(in the rows, 128 means zero)
One turn moves every row onto another: examples first, then more rows asked
sirek: [103 127 157  96 120 104 127 136 150 103 172 108 128 129]
melu: [124 117 155 104 132 114 147 137 136  98 156 139 118 110]
tov: [113 149 157 109 142 121 103 133 163 129 126 116 109 117]
Kagil: [115 150 163  80 144 117 101 121 144 122 157 139 108 121]
fod: [114 106 157 104 122 133 132 143 151 100 153 116 115 118]
getez: [121 122 155 102 134 117  74 134 151 117 149 124 120 126]
lak: [126 136 140  93 155 113 116 138 140 117 141  94 113 140]
gul: [117 143 126 132 125 121 107 136 142 122 155 112 121 148]
lub: [118 135 148 103 133 132 121 141 134 143 162 116  90 126]
Sasa: [120 104 151 112 136 116 112 132 144 132 148 121 145 120]
Kabam: [121 162 161 115 135 115 101 138 120 127 152 117 109 112]
Motip: [139 142 123 109 141 115 111 119 128 116 161 141 128 135]
Dis: [112 119 143 129 128 127 121 124 143 122 169 149 107 113]
Pum: [128 126 144 118 125  96 118 126 139  95 153 124 126  92]
Temot: [120 110 133 110 141 111  90 133 134 119 159 122 138 137]
lol: [120 147 144 106 134 116 131 134 152 123 150 120  79 111]
Mido: [109 145 140 110 151  83 114 123 145 109 150 135 101 133]
nimap: [122 137 142 111 139 121 157 130 153 111 155 129 110 118]
Zoroz: [135 150 157  84 144 107 111 144 134 108 155 106 128 131]
Ton: [120 121 138 116 140 115  76 128 126 117 154 119 105 123]
Manis: [117 136 132 101 134 101 116 143 144  98 159  95 128 140]
Kige: [125 130 142 106 141 123 115 125 140 139 152 143  87 108]
pip: [110 140 152  96 135 113 124 133 157  89 130 137 103 119]
did: [118 150 153 127 142  83 106 137 148 114 140 132 120 121]
Guz: [125 129 125 116 143  86 108 125 150  96 145 130 125 118]
geto: [120 126 155 106 138 122 104 133 113 114 148 154 118 118]
ked: [130 142 121 100 130 122 109 120 164  96 149 118 112 135]
geg: [124 120 143 109 127 150 127 138 140 116 165 107 109 117]
mas: [106 135 158 115 129 131 116 158 130 116 137 106 115 137]
tilo: [111 106 156 130 122 121 128 143 135 116 155 136 120 115]

Dis turns into geg
Zoroz turns into did
Now these:
lub turns into lol
Temot turns into Manis
fod turns into melu
Kabam turns into tov
pip turns into geto
sirek turns into Pum
gul turns into ked
Mido turns into Ton

